Turns in one plane each, and the order they were made in; the first pair answered
Q191:
[ 2.04  2.92 -0.19 -1.24  1.23  0.88 -1.13  3.66 -0.04 -0.68  0.56  0.15
  0.93 -0.10 -0.93 -2.58  0.66  2.26 -2.24] |-> [ 1.75  2.59 -0.96 -0.63  2.09 -0.18 -0.90  3.03  0.87 -2.20  0.43  0.33
  1.71  0.29 -0.39 -2.64  1.24  1.77 -1.92]
[-0.10 -0.14 -0.20  0.95 -1.16  1.63 -0.04 -2.56 -0.47  1.98 -0.69 -0.25
  1.35  1.65 -0.26  1.67 -0.19  0.65 -1.34] |-> [ 0.21 -0.02 -0.29  0.54 -1.42  1.25  0.02 -2.25 -0.78  2.14 -0.52 -0.19
  1.40  1.57 -0.24  1.79  0.05  1.05 -1.30]
[ 0.37  0.78  1.91  0.18 -1.82  0.57  0.01 -0.09 -1.29  0.78 -0.61 -0.84
 -1.77 -0.46  0.55  0.35 -1.65  1.37  0.92] |-> [ 0.92  0.90  1.78  0.40 -1.74 -0.14 -0.28  0.77 -1.66  0.58 -0.04 -0.19
 -1.69  0.07 -0.49 -0.28 -1.19  2.24  0.45]
[-1.48 -0.44  0.50 -0.64  0.15  0.30  1.09 -1.92 -1.19 -0.86 -0.20  0.07
  1.76  0.13  1.91 -0.39 -1.67  0.34  0.95] |-> [-1.14 -0.61  0.90 -0.57 -0.25  0.65  0.76 -1.70 -1.83 -0.13  0.13 -0.11
  1.19 -0.30  1.66 -0.18 -2.13  0.40  0.79]
Q751:
[ 2.70  0.96 -0.84 -0.27 -0.53 -1.21 -1.35  2.78 -2.00 -0.02  0.22  0.85
 -1.04 -1.47 -1.47 -0.48 -0.61  2.27 -0.25] |-> [-1.18 -3.11  0.55 -1.50 -0.10 -1.58 -0.38  1.26 -0.87 -1.83  1.68  1.50
 -0.65  0.76 -1.38 -0.94  0.23 -0.76  2.12]
[-1.96  2.67  1.89 -3.34  1.38  1.40 -0.17  0.60 -1.95 -0.49  1.13 -1.14
  2.27 -1.26  0.41 -1.46 -1.12  0.72 -0.83] |-> [-1.91  2.81  1.86 -2.42  1.08  0.64 -0.29  1.90 -1.91 -1.50  1.45 -1.00
  1.33 -2.09  0.49 -2.32 -0.69  0.77 -1.10]
[ 1.00  2.15 -0.62 -1.24  0.82  1.86  1.13 -1.67  1.18  1.69 -1.36 -2.47
  2.10 -2.80  2.84  0.63 -1.52 -0.79 -0.16] |-> [ 0.17  1.77 -0.17  0.69 -0.37  0.07  1.48  2.01  2.67 -1.92 -0.45 -2.09
 -0.21 -4.14  2.41 -1.63  0.14 -0.36 -0.18]
[-1.03 -0.80  0.62  0.28  0.94  0.30 -0.02  0.77  0.01 -1.05  0.00 -0.38
 -0.30 -0.31 -0.20 -0.81  0.91  0.10  0.77] |-> [-0.38 -0.48  0.16 -0.56  1.70  1.06 -0.09 -0.81 -0.42  0.94 -0.58 -0.87
  0.80  0.15 -0.16  0.10  0.40  0.11  0.31]
Q42:
[ 1.10 -0.89 -0.64 -0.64  1.43  0.85 -0.86 -0.93  1.02 -2.60  0.43  1.60
 -0.06  2.02  0.17  0.16  0.66  1.01  0.88] |-> [ 1.43  0.00 -0.39 -1.21  1.64  1.84 -0.45 -1.17  1.80 -2.49 -0.17  0.07
  0.89  0.77  1.71  0.15 -0.01  0.24  0.97]
[ 0.09  1.18 -0.31  2.39 -0.01  0.02  2.01 -0.35  1.14 -2.56 -1.64 -2.10
  1.87 -2.17  2.03 -1.17  0.24 -0.68  1.11] |-> [ 1.63  1.97  0.24  0.11  0.97  0.18 -0.31  2.14 -2.17 -0.72 -0.02  0.97
  1.76 -0.35 -2.31 -1.71  0.48  3.08 -1.63]
[ 1.11 -0.07  0.55 -0.28  0.98  0.63  0.52  0.13  1.53 -0.88 -0.27 -0.33
  0.22 -1.99  2.04 -0.33 -0.26 -0.27  0.84] |-> [ 2.11 -0.21  0.89 -0.99  1.15  0.27 -0.59  1.30 -0.53  0.12  0.67  1.78
 -0.13 -0.54 -0.95 -0.30  0.11  1.90 -0.29]
Q20:
[-1.54 -1.58  0.18  0.73 -2.56 -0.98 -0.50 -1.10 -1.02 -1.16  0.20  0.88
 -1.02 -0.53 -0.32  0.67  0.70 -1.06  0.97] |-> [-1.87 -1.19  0.31  0.20 -2.29 -0.42 -0.30 -1.46 -0.30 -1.50 -0.10  0.23
 -0.62 -1.24  0.54  0.39  0.54 -1.73  1.21]
[ 1.93  0.91 -0.72 -1.79  2.36  0.03 -1.94 -2.80 -2.27  2.56  1.56  2.08
  0.48  1.83 -2.32  1.47 -0.42  0.70 -0.46] |-> [ 0.33  0.26 -0.49 -3.20  3.81  0.83 -0.99 -3.65 -0.62  0.90  1.97  0.97
  2.74  1.83 -0.31 -0.22  0.01 -1.30  0.09]
[-0.19 -1.23  0.88  0.20 -1.77  0.36 -2.59  3.44  0.39 -0.54  1.57  2.10
 -1.37  0.67 -2.40 -0.33 -1.68  0.61 -1.95] |-> [-1.59 -1.78  1.20 -1.16 -0.52  0.90 -2.01  2.73  1.80 -2.41  2.10  1.59
  1.00  0.73 -0.94 -2.08 -0.84 -1.31 -1.43]
[ 0.95 -0.26 -0.33 -2.47  0.67  0.65 -2.00 -1.42 -2.26  1.99  1.03  1.51
  2.52  1.87 -2.96  0.25  0.10  1.21 -1.65] |-> [ 0.06  0.07 -0.08 -3.82  1.72  1.76 -0.97 -2.11 -0.69  0.83  1.05 -0.16
  4.25  0.96 -0.67 -1.15 -0.37 -0.80 -1.10]
Pairs:
Each pair is 2 to 4 turns apart.
[-3.43 -3.82  0.86  0.30 -1.80 -0.13  1.02 -1.93  2.15 -1.68  0.44  1.20
  0.16  1.01  0.60  0.33 -0.54 -2.20  1.88] |-> [-2.52 -2.32  1.45  0.65 -3.69  1.34  0.77 -1.39  1.19  1.05 -0.49 -0.45
 -1.48 -1.47  1.24  1.35 -2.47 -1.95  1.87] : Q191 then Q20
[-0.71 -0.30  0.41 -0.05 -1.68 -0.02 -1.07  1.73 -0.91  1.29  1.01  0.87
 -2.23  0.14 -1.32  0.31 -0.24  0.63 -0.15] |-> [-0.09  0.01  0.29 -0.69 -1.48  0.68 -1.15  0.31 -1.30  2.54  0.53  0.81
 -1.67  0.59 -1.49  1.18 -0.56  0.79 -0.14] : Q751 then Q751
[ 1.93  1.01  0.03 -0.78  0.32 -0.66 -0.66 -1.26 -1.27  1.26  0.47  1.01
 -0.07  2.17 -1.30  0.17  0.06  1.23 -0.87] |-> [-0.70 -1.17  0.65  0.47 -0.97 -1.07  0.76 -1.90  0.87 -0.42  0.15 -0.49
 -1.29  0.70  0.98 -0.04  0.00 -1.77  1.27] : Q751 then Q42 then Q20 then Q751
[ 1.16  1.93 -0.78  1.73  0.92  1.73  0.17 -2.28  1.78 -1.65 -1.31 -0.89
  0.81 -0.23  3.33  0.58  0.20 -2.18 -0.79] |-> [ 1.11  1.56 -0.28 -1.14  2.96  1.88 -0.76 -1.33  0.27 -1.95  0.46  1.06
  2.57  1.98  0.87 -1.04  0.76 -0.85 -1.73] : Q42 then Q20 then Q191
[ 1.01  3.22 -0.77  0.07  1.95  1.35  0.28  0.48  1.77 -0.35 -0.98 -2.49
 -1.78 -3.61  1.28 -0.21 -2.16 -1.08 -0.22] |-> [ 2.31  2.04 -2.00  2.74  2.11 -1.85 -1.16  0.99  0.39 -0.91 -0.07  1.28
 -3.17 -0.15 -2.17  1.28 -0.13  1.85 -0.97] : Q20 then Q191
